One turn moves every row onto another: examples first, then more rows asked
rupom: [-0.91 -4.11  2.66  2.69  0.96  3.52  0.44 -1.84 -0.64  1.99 -1.42 -0.45]
movov: [ 2.20  4.91  3.74 -1.84 -0.73  0.50 -0.45 -1.18 -0.59 -1.43  1.27  1.05]
fil: [ 1.11  4.74  3.73 -0.88  2.04  1.33 -1.31 -0.39 -1.35 -2.10  0.52  0.46]
seke: [ 1.19  1.62 -0.55  1.14 -4.54  2.04 -0.50  0.53  1.67  0.54 -0.06  4.36]
tok: [-0.43 -2.57 -0.91  1.43 -2.36  2.40  0.94  0.28  0.96  1.89 -2.30  4.39]
Zezi: [-0.53  1.59  2.80 -0.24  2.73 -0.12  1.08 -0.38 -2.47  2.74 -2.48 -1.83]
fiz: [ 0.82  5.24  2.36 -1.75  0.32  2.61 -2.11  0.20 -1.73 -1.73  0.76  1.67]
vake: [-1.48  0.78  2.78 -0.07  3.55  0.33  0.94 -1.52 -1.98  1.57 -2.45 -1.57]
lilap: [ 2.15 -1.22  3.45  2.58 -1.05  5.30 -1.70 -0.71  0.32 -1.69  2.47  1.97]
pena: [ 2.51  0.14  3.16  2.12 -0.18  4.55 -0.88 -0.50 -0.20 -2.24  3.72  1.51]
burug: [-1.43  0.42 -0.52 -0.56 -0.72  0.16  0.85  0.29  0.12  2.30 -4.60  3.57]
Pebiz: [-0.28 -1.13 -1.15  1.91 -3.97  1.74  0.88 -0.16  1.54  2.73 -1.51  3.22]
fovi: [ 0.11  4.00 -0.35 -0.56 -3.11  0.00 -0.53  0.61  1.04  1.03 -2.24  3.59]
tek: [ 3.40 -0.01  3.12  2.42 -1.21  4.37 -0.44  0.49 -0.56 -0.72  3.78  1.10]
leko: [ 0.12 -3.59  2.26  1.64 -0.80  1.89  2.52 -2.73 -0.45  2.85  0.29 -0.71]
gil: [-1.63  1.62  3.44 -0.59  2.89  0.49 -0.47 -1.41 -1.58  1.29 -3.88 -0.85]
ralib: [-1.41 -3.80  0.67  1.84  0.23  4.03  1.21 -1.46 -1.53  2.84 -0.25 -0.29]
pido: [ 1.39  4.50  4.28 -0.70  0.88  2.30 -2.61 -0.23 -0.70 -2.48 -0.16  1.52]
vekul: [-0.82  1.93  2.97 -1.60  1.21 -1.11  1.75 -2.23 -1.50  2.24 -2.34 -1.29]
Rari: [ 3.05 -0.58  3.12  1.41 -2.75  3.52  0.38 -1.57  0.42 -0.87  3.90  1.66]
fuz: [ 1.36  0.40 -0.16  0.75 -3.21  2.93 -0.55  1.04  1.34 -0.63 -0.44  5.72]
ginas: [ 2.27  5.17  3.68 -0.81  0.88  1.27 -1.18  0.85 -1.69 -0.96  0.88  0.44]
nolut: [-2.32  2.04  1.45 -1.50  2.39  0.84  0.26 -1.00 -2.57  2.16 -3.08 -0.83]
kufu: [ 0.21  3.37  0.16 -1.25 -1.65  0.68 -0.74  1.12  0.53 -0.31 -2.80  4.98]
silip: [ 1.71 -0.56  1.53  1.65 -1.72  5.72 -1.12 -0.26 -0.66 -1.11  3.54  2.19]
Bip: [-1.29  1.19 -0.87  0.22 -2.47 -0.30  0.87 -0.14  0.81  3.11 -3.64  2.44]
tomat: [-0.17 -3.90  2.24  2.96  1.29  3.47  1.38 -1.67 -0.88  1.41  0.75 -0.69]
vuba: [ 0.50 -3.54  2.14  2.83  0.55  3.01  1.75 -0.66 -1.34  2.95  0.42 -1.17]

gil turns into rupom
fuz turns into kufu
vuba turns into tek
And these:
fil turns into vake
fiz turns into nolut
Rari turns into movov
Bip turns into Pebiz

One turn moves every row onto another: examples first, then more rows asked
N: [ 2.52  0.91 -3.19 -0.84 -0.02  0.28 -2.38 -0.30 -1.33  1.55 -0.52 -3.08
 -0.74  2.42  4.13]
H: [ 1.47 -0.15 -7.23  0.88  1.64  0.43 -3.46  1.59  0.91  0.74  0.04  0.04
 -2.62 -0.67 -0.35]
M: [ 2.60  1.33 -5.50  1.04  0.32  2.85 -2.41  1.28  1.56  0.75  1.93  2.04
 -0.29 -1.87 -3.15]
W: [ 1.20 -0.80 -1.48  2.63 -1.44 -3.60 -5.35  1.68  2.17  2.77 -0.39  1.56
  1.26 -1.42 -1.65]
Z: [ 3.94  2.76  2.09 -0.71 -0.22  0.57 -3.20  2.34  0.17 -1.65 -1.91 -1.10
 -2.77  0.80 -2.87]
R: [ 0.02  3.40 -0.99 -2.41 -0.53 -0.67  0.04 -0.46 -1.38 -1.29  3.96  0.10
  1.54 -1.04  1.28]
L: [ 0.17  1.62 -3.95 -1.81 -0.83 -2.68 -0.61  2.24 -1.70 -0.94  3.22 -0.92
 -0.05  1.42 -0.83]
V: [ 1.35  1.05  1.95  0.00  3.81  2.82 -0.46  1.76  2.22  1.72 -2.16 -1.01
  1.23 -0.90 -2.95]
A: [ 4.04 -1.21 -1.22  0.31  0.71  3.55 -0.75 -0.69 -1.02  1.26 -0.41 -0.88
 -1.70 -0.25  3.63]
X: [-0.20 -0.26  2.16  0.30  4.04  1.90  0.07  1.92  0.97 -0.63 -1.55  0.61
  3.83 -0.32  0.00]
S: [-0.83  4.76 -0.82  0.05 -2.44  1.96 -2.38  3.09  1.89  0.15 -3.11  2.42
 -1.60 -0.53  1.47]
B: [-2.04  2.39  0.59 -0.13  2.04  2.41  0.69  2.59  2.65  1.86 -1.50  1.30
  2.73 -1.30 -1.30]
Y: [ 1.75 -2.41  0.60  2.52 -1.72 -2.53 -3.48  1.29  0.89  3.97 -1.81  0.16
 -0.45 -0.72  1.74]
K: [-0.16  0.22  1.36  0.70 -1.44 -5.51 -3.54  0.63  0.71  1.98  0.69 -0.17
  0.65 -1.50  0.43]
J: [ 0.97  0.07 -0.04  1.26  1.12  0.10 -3.35  3.14 -0.63 -5.14 -1.69  3.08
  0.30  0.23  1.51]

L turns into H
R turns into M
And these:
Z turns into J
K turns into W
V turns into X

